Points on a landscape with several valleys, each with its height.
sipa h=39: [-15.6   3.9  -0.2  22.3  20.1  -4.6 -17.4   3.2]
Vel h=83: [-37.3  31.7 -30.6  -4.7 -50.1 -36.5 -18.4  23.3]
Let h=84: [-21.6 -51.9  -2.8  70.4  28.5 -14.8 -47.2   5.9]
Vak h=67: [ -7.2 -39.6  -3.2  51.1  42.0  -2.9 -43.4   9.2]
soz h=57: [ 17.9  22.8   7.3 -46.1  -3.4  30.1  43.5  -8.5]
mak h=77: [-24.9  -6.1  17.3  34.3  21.8 -28.6 -33.1   1.2]
Zifo h=73: [ 20.5 -31.8   1.8  37.0  60.9   9.5 -49.2  -5.9]
Gis h=86: [ 18.5  -7.2  59.8 -55.9  23.1   3.9  23.3  -5.0]
forud h=66: [  3.6 -22.8 -17.6  34.7  46.0  27.4 -24.5   7.1]
Mos h=89: [ 20.1 -21.9  55.8 -42.3  40.4   8.1  27.1 -10.7]
zug h=61: [-33.7  17.1 -16.4  -9.0 -74.2 -13.5  13.9  21.1]
Gar h=78: [ 28.2  30.9   3.6 -61.0 -16.3  23.4  41.8  -8.6]
fiv h=45: [ -6.2  24.1   4.3 -13.0 -24.1  -8.0  14.2  -8.2]
nid h=86: [ 31.0 -30.0  50.6 -23.4  45.8   9.8  28.8 -17.2]
Bozad h=76: [  2.9 -18.6 -19.0  22.9  16.8  58.1  22.4   6.4]
zomu h=93: [-18.8   1.2 -58.9  65.6 -42.5 -17.5 -24.0  13.0]
mudo h=86: [ 24.2  22.1  -8.4 -51.2 -44.1  18.6  35.4  10.5]
Teros h=51: [-20.5 -19.0 -21.0  45.0  27.7   7.6 -27.6  13.7]
duka h=86: [ 31.3 -24.0   1.6  36.3  69.1  13.5 -48.5 -21.3]
Zada h=85: [ 14.6  -7.4  45.7 -47.1  35.6  17.3  33.5  -8.3]
tade h=91: [  7.1 -54.4 -17.9  43.0  48.5  20.7 -50.8  15.2]
lav h=49: [ -8.0 -14.1 -28.0  27.7  22.2  41.0   1.9  13.8]
lovu h=92: [-25.4  13.2  36.8   7.0  32.9 -45.7 -29.8 -15.1]
pon h=90: [ 26.6  32.6   0.6 -67.4 -18.9  18.8  45.9  -8.2]
fepeg h=82: [-24.9  -0.9 -54.8  65.3 -32.9 -13.2 -21.9  12.2]
minap h=92: [-26.0  16.7   0.6 -33.4 -70.9 -26.5  47.9   5.4]
sug h=64: [-17.6 -32.3 -12.9  53.4  34.4  -0.4 -37.7  14.3]
voro h=84: [  3.2  11.9  49.1 -31.0  -7.9 -32.3  10.8 -16.1]
Mosem h=71: [ 28.3  31.2   0.2 -59.6 -24.2  20.0  41.8  -7.3]
pokam h=58: [ -6.7  44.5  12.1 -36.9 -57.3 -22.4  49.1 -23.0]
Bafuz h=4: [-42.9 -19.6 -46.4  65.9   5.2   4.4 -21.6  10.7]
tozu h=88: [ 42.7 -38.7  26.8  14.8  55.7  15.6   2.9 -30.4]
Nutu h=81: [ -1.8   2.5  41.9 -12.1  37.9 -21.5 -12.6  -9.8]
Revi h=81: [ 16.9  -1.0  46.8 -53.7  21.0  12.6  26.4  -4.6]
zuved h=14: [ -3.8  39.3  11.0 -37.3 -58.2 -18.1  45.1 -19.4]
gep h=87: [ 11.5  25.9  12.2 -61.4   2.5  28.2  47.4  -9.7]
kogi h=55: [-33.4  25.5 -34.2   7.9 -55.7 -24.4 -13.1  23.4]
zit h=92: [-17.6  -6.3 -52.2  66.4 -38.9 -23.9 -30.3  14.3]
muvag h=81: [-30.5  17.4 -48.1  42.4 -50.2 -22.2 -25.9  27.5]
Boto h=83: [-11.0  42.4  14.1 -35.5 -58.6 -24.6  43.0 -21.6]
kog h=83: [-36.6  24.7 -33.3   4.2 -53.6 -32.7 -26.2  26.0]
Pom h=23: [-33.4 -23.3 -47.0  59.7  15.9  15.8 -24.1  12.2]
sike h=94: [ 33.9 -27.2   5.5  34.5  68.1  15.0 -44.3 -27.4]
suz h=88: [  7.9 -59.6 -17.6  47.1  48.4  15.4 -53.4  16.5]
Zura h=52: [ 24.8 -13.7  35.9  -3.6  44.9  13.6   5.7  -9.9]
Tesol h=20: [-23.8  26.2 -20.0   7.2 -32.7 -23.4  -7.8   7.5]
dus h=92: [-17.5  22.9  38.5 -17.4   9.1 -59.5 -23.8 -12.0]
fusu h=91: [-15.9 -20.2 -32.6  67.5 -25.1 -27.4 -37.0  14.9]
sope h=90: [-10.8  27.9  30.0 -13.3  -3.2 -62.4 -31.4  -8.9]
depom h=64: [-12.0  41.7  12.3 -38.7 -58.1 -24.0  49.6 -21.8]
Besed h=83: [ 33.8  37.3  -1.3 -67.4 -27.7  12.6  44.1  -4.7]
senok h=62: [ 14.8  30.2  11.1 -46.7 -35.3   1.0  39.6 -12.4]
fala h=63: [-36.6  24.9 -37.5   6.7 -55.1 -25.5 -19.7  25.7]
Ren h=85: [  1.6 -39.3 -30.6  39.0  43.8  32.6 -33.7  12.4]
Tovap h=99: [ 31.9  31.6  -2.3 -67.0 -33.4  16.3  42.1  -1.6]
Seboz h=0: [  5.4  13.3  -8.9 -17.9 -46.7  12.5  30.4   6.9]
gazed h=92: [ 31.8 -27.8   3.1  39.5  65.8  20.4 -52.3 -21.9]
Sado h=79: [ 12.1 -11.5 -31.7  15.7 -33.4  35.0  21.1  26.3]
disom h=64: [ -4.4 -21.3 -31.0  39.2  38.2  30.6 -21.3  13.6]
vemim h=90: [ 20.7 -46.5  -7.6  43.3  55.3  18.6 -54.0  -0.6]
vevu h=86: [ 17.6 -11.9  59.9 -52.1  36.0  10.6  26.0  -5.9]
baza h=86: [ 23.2   0.3  54.0 -56.9  11.4  -1.5  24.2  -3.8]
pesof h=19: [-15.5   7.3 -27.1  23.0  -5.6   9.8  -0.8  15.0]
Dofo h=74: [-31.5  15.8  -7.6 -20.5 -74.8 -19.5  31.2  19.5]
Bolal h=90: [-13.0 -38.0 -50.1  43.8  37.1  37.3 -29.2  17.7]
Miba h=79: [-13.9  -2.4  25.8  30.4  37.7 -27.5 -32.9  -7.1]
vinu h=91: [-33.3 -44.2   2.3  70.8  14.0 -27.3 -46.0  14.8]
Midur h=88: [  5.5   1.6  38.1 -53.8  32.1  22.2  39.9  -9.6]
Fadog h=13: [-15.4  16.0 -13.1  -2.5 -65.5  -3.9  20.5  12.6]
Sim h=89: [ 27.6 -26.0   4.2  36.0  65.3  13.7 -50.2 -20.8]
vuzot h=78: [-27.2  31.9  -9.0 -26.2 -60.4 -30.6  23.0   4.3]
deno h=45: [-32.8  25.2 -29.7   5.9 -58.8 -21.2  -6.5  21.7]
lepa h=86: [ 26.8  27.5  -5.2 -58.6 -36.9  15.8  38.9   2.6]
Fop h=84: [ 13.5  -9.7  52.8 -52.6  33.3  12.7  27.3  -7.8]
binez h=93: [ 32.8 -26.8   2.4  38.9  68.0  18.3 -54.8 -25.3]
bok h=61: [ 28.5 -17.3  17.4  18.5  64.3   7.2 -25.7 -11.8]
fil h=85: [-25.5  20.4   3.2 -32.0 -68.2 -26.9  47.7   3.9]
tabif h=93: [ 27.8  28.4  -5.2 -58.3 -36.8  17.2  40.9   3.6]
pafaz h=88: [ 13.1  -5.4  37.2 -42.8  35.2  20.3  38.2 -12.9]
lega h=16: [-22.6   9.5 -38.8  32.0 -25.0  -4.0 -10.4  19.2]
Tisa h=88: [ 45.2 -47.0  34.2  17.2  47.4  22.7  13.8 -32.8]
gozi h=87: [  4.6  18.1  51.0 -36.3 -25.8 -42.6  15.1 -17.7]
dil h=30: [ 14.0 -11.3  11.6  18.6  50.3   9.0 -20.4  -1.3]
Neves h=86: [ 25.3  31.7   2.9 -68.1 -16.3  21.6  45.3  -8.3]
Vibav h=67: [  0.1  37.0  16.0 -38.7 -47.1 -18.6  38.5 -20.8]
zat h=89: [ 32.8 -26.4   3.6  35.2  65.8  12.5 -50.6 -22.4]
bur h=83: [-23.3 -29.3 -53.9  49.7  28.4  31.0 -23.8  16.6]
Pime h=84: [-22.5   0.4 -39.0  53.4 -38.8 -25.1 -30.6  22.6]
mab h=63: [ -3.3  24.9   0.0 -36.9 -60.9  -5.0  39.1   1.2]
Going downhill from each row below, which row is at the bottom of the valley where it ends?
mab -> Seboz
Fadog -> Seboz
zug -> Seboz
bur -> Bafuz
Pom -> Bafuz
bok -> dil
